In the rows, 128 means zero.
Rotation paths and how fast each direction turns (deg/step):
Each turn is a multiple of 5 degrees from 10 to 175, or 0.
Each row of a path follows its step; steps can be skipped.
Path 1:
step 1: [148 126 133 134 131 137 122 130 135 133 137 116 120 138 122 129 142 126
 133 130 118 126 129 114 122 141 114 137 129 124 127 129 135 116 113 134
 135 117 117 120 125 130 121 124 132 122 122 127 128 128 124 134 138 134
 117 138 141 144 123 137 118 128 118]
step 5: [144 108 122 114 138 137 127 122 144 132 143 131 124 132 131 125 130 123
 113 135 133 128 125 120 127 119 119 135 127 131 131 130 143 124 136 141
 138 127 131 135 124 119 131 121 125 134 137 136 126 134 126 139 125 116
 122 132 121 117 125 145 124 135 136]
step 6: [135 123 116 128 121 131 125 134 124 136 131 122 131 129 127 130 129 135
 107 139 135 114 126 134 142 138 124 126 128 139 128 135 123 141 120 123
 135 127 132 121 132 128 125 129 148 113 134 147 126 131 135 121 129 117
 126 133 122 124 110 137 132 134 119]
step 7: [123 121 127 132 126 141 130 126 132 133 130 120 123 136 148 131 126 129
 110 139 129 123 125 134 138 133 128 124 134 135 108 135 117 121 120 134
 129 131 114 127 118 134 120 116 116 125 131 132 133 136 117 128 134 141
 123 141 136 129 132 141 116 136 134]
step 10: [138 119 136 127 121 148 118 123 124 141 125 118 125 134 134 113 122 134
 127 136 124 123 138 124 136 136 122 136 124 115 121 129 113 109 120 122
 112 125 140 118 124 136 128 122 131 125 124 132 123 120 130 129 137 131
 113 138 128 129 131 138 123 136 128]
step 11: [139 125 135 132 144 130 125 110 142 139 122 128 126 127 130 125 124 127
 127 139 114 126 135 133 121 135 117 120 121 140 126 119 121 131 123 142
 122 113 127 142 125 131 121 124 136 130 132 123 124 137 136 143 140 122
 128 141 135 120 126 139 133 117 127]
step 12: [136 133 128 142 129 131 132 125 121 138 125 123 133 134 120 121 113 126
 119 133 131 125 126 110 133 137 130 124 136 125 136 130 123 145 145 132
 115 123 128 137 118 131 124 133 121 117 124 142 117 126 130 144 132 120
 129 135 123 132 118 137 111 132 122]
step 15: [119 123 122 138 135 142 127 141 137 128 127 117 127 126 131 126 117 134
 122 129 140 142 138 119 126 129 124 132 135 136 123 130 130 150 120 122
 136 128 129 124 129 129 124 120 126 124 132 136 119 135 128 147 131 117
 126 140 128 122 110 142 126 140 123]
Speeds:
[130 129 126 125 128 126 129 129 128 127 131 126 128 124 129 129 130 130
 128 129 128 127 132 127 127 128 125 126 129 125 132 127 132 130 130 130
 126 129 127 131 127 130 126 125 130 128 126 132 128 127 130 128 127 130
 128 124 127 129 129 127 126 133 126]  100
[128 127 126 128 125 128 130 133 124 129 132 126 129 128 129 125 127 127
 127 132 128 129 130 131 129 130 134 127 122 126 134 128 127 129 129 128
 126 128 130 127 126 125 126 128 128 128 130 128 129 129 125 128 129 127
 129 127 128 127 126 126 130 128 128]  110
[123 129 131 127 134 124 130 126 127 130 126 128 126 127 131 127 133 127
 129 129 128 128 128 130 130 127 127 125 125 130 129 125 127 132 127 127
 128 130 130 130 132 130 127 127 130 128 129 130 130 131 126 126 128 131
 127 130 129 125 125 128 127 126 130]  160
[129 129 131 126 128 127 126 127 126 127 127 126 128 127 126 126 129 128
 132 128 124 127 129 128 127 128 129 129 125 128 131 126 124 125 127 126
 125 123 125 128 130 128 128 128 129 125 127 129 127 128 128 134 125 131
 125 128 127 130 132 131 126 124 126]  40
[130 129 131 125 132 125 129 126 129 128 132 127 131 130 132 125 129 133
 127 126 128 128 129 130 127 126 128 128 127 129 129 128 129 127 129 128
 130 127 127 127 126 128 125 129 124 129 129 124 125 127 130 126 130 127
 125 129 133 132 129 129 130 127 129]  115
Path 2:
step 2: [128 134 118 139 116 114 128 139 143 124 140 123 134 136 127 120 128 139
 124 122 119 127 121 142 139 140 122 125 131 119 129 133 128 127 133 139
 137 128 131 112 122 136 133 121 127 119 137 133 133 136 136 135 135 134
 132 133 106 120 131 114 143 112 140]
step 4: [135 127 128 139 121 146 128 124 126 140 148 146 130 123 138 119 120 121
 132 130 132 123 123 124 124 135 127 130 138 139 148 131 147 135 123 118
 130 109 130 127 119 122 122 127 122 125 125 132 121 127 120 134 121 121
 115 136 134 122 135 116 142 134 118]
step 10: [120 117 128 135 133 135 140 126 131 122 122 129 124 110 127 112 131 115
 134 135 123 134 132 136 139 124 143 129 127 121 121 143 129 122 139 130
 115 129 130 121 126 128 132 130 137 124 122 123 149 136 126 135 133 153
 128 108 129 123 128 118 141 128 135]
step 11: [123 151 130 129 120 125 130 132 142 139 141 128 124 141 133 123 125 127
 130 116 122 125 127 114 143 133 129 137 131 141 137 137 121 127 127 136
 141 134 123 119 133 114 126 127 129 133 128 121 129 133 133 116 126 120
 136 135 103 121 145 130 141 141 126]
step 14: [121 126 116 117 125 123 129 122 131 118 132 137 123 137 117 142 115 122
 133 122 129 122 128 119 131 124 121 125 132  99 122 144 131 127 118 122
 126 115 146 122 136 131 141 117 130 127 129 132 113 135 126 134 130 126
 136 136 119 146 124 131 127 114 131]
step 16: [128 130 127 130 138 129 121 121 119 138 135 131 128 142 138 128 112 125
 134 128 129 137 112 127 114 119 126 128 114 143 129 133 142 119 112 140
 125 145 115 119 127 134 128 112 127 116 134 121 126 132 131 136 126 125
 128 132 121 114 131 131 145 116 117]
step 19: [127 137 134 130 134 132 141 143 125 127 119 129 103 128 111 126 135 109
 122 119 112 121 135 118 138 139 135 122 124 121 116 141 129 122 129 134
 123 133 128 117 131 120 135 117 125 126 132 131 127 139 124 128 131 116
 130 106 135 131 130 127 138 129 132]
step 20: [119 141 130 127 115 123 129 135 141 117 133 120 126 122 127 122 122 136
 123 130 121 127 130 123 124 135 129 134 147 132 139 124 123 135 108 129
 137 127 134 142 110 113 135 130 122 137 139 117 140 114 133 126 134 134
 119 142 117 119 121 127 143 132 127]
Speeds:
[129 128 128 129 127 126 126 128 127 129 128 128 127 129 129 131 128 129
 130 127 122 123 128 131 127 128 128 131 124 129 129 130 127 126 121 130
 129 128 125 127 124 127 128 130 129 131 128 124 126 126 129 126 128 126
 127 126 128 124 127 126 128 130 130]  85
[127 127 133 129 129 129 127 128 127 123 126 127 128 127 131 126 127 127
 128 130 128 128 127 129 129 128 127 129 128 128 125 126 128 134 129 131
 128 127 129 127 129 123 127 128 126 131 126 125 132 127 127 128 125 129
 127 130 132 130 128 128 130 132 133]  155
[127 127 125 125 126 126 127 130 126 128 124 129 129 127 126 127 126 130
 131 125 128 131 129 127 130 126 126 129 128 127 131 128 130 129 126 130
 131 130 128 127 131 125 130 129 126 126 127 127 131 127 126 125 126 130
 128 127 129 126 124 132 126 130 124]  175
[131 125 126 131 131 129 130 128 121 126 127 128 125 126 129 128 126 126
 125 128 130 130 127 128 131 126 130 127 124 132 129 127 127 128 126 128
 129 126 126 128 129 128 128 126 128 127 127 130 131 124 127 126 133 126
 128 128 130 127 130 124 126 127 128]  120
[125 132 130 128 130 128 130 127 126 128 128 127 130 127 127 128 128 128
 126 125 125 131 128 131 128 128 129 127 127 126 131 130 132 129 126 128
 125 133 125 126 130 129 126 130 131 125 127 129 127 125 127 130 130 127
 128 131 127 132 131 131 127 130 132]  135
[131 129 130 126 125 127 128 129 129 131 127 130 130 127 126 126 126 132
 127 131 127 128 126 130 125 125 128 129 129 132 128 130 128 126 130 128
 128 125 133 127 131 128 128 129 129 127 127 128 130 123 132 127 130 123
 125 129 126 128 128 127 130 132 126]  155
[127 131 131 129 129 128 131 128 131 130 128 129 126 128 130 128 127 125
 127 125 126 129 129 128 127 128 132 129 129 129 128 128 127 131 130 128
 134 128 130 129 124 127 130 126 128 129 127 129 125 126 128 131 130 125
 131 125 131 129 125 133 124 131 127]  55
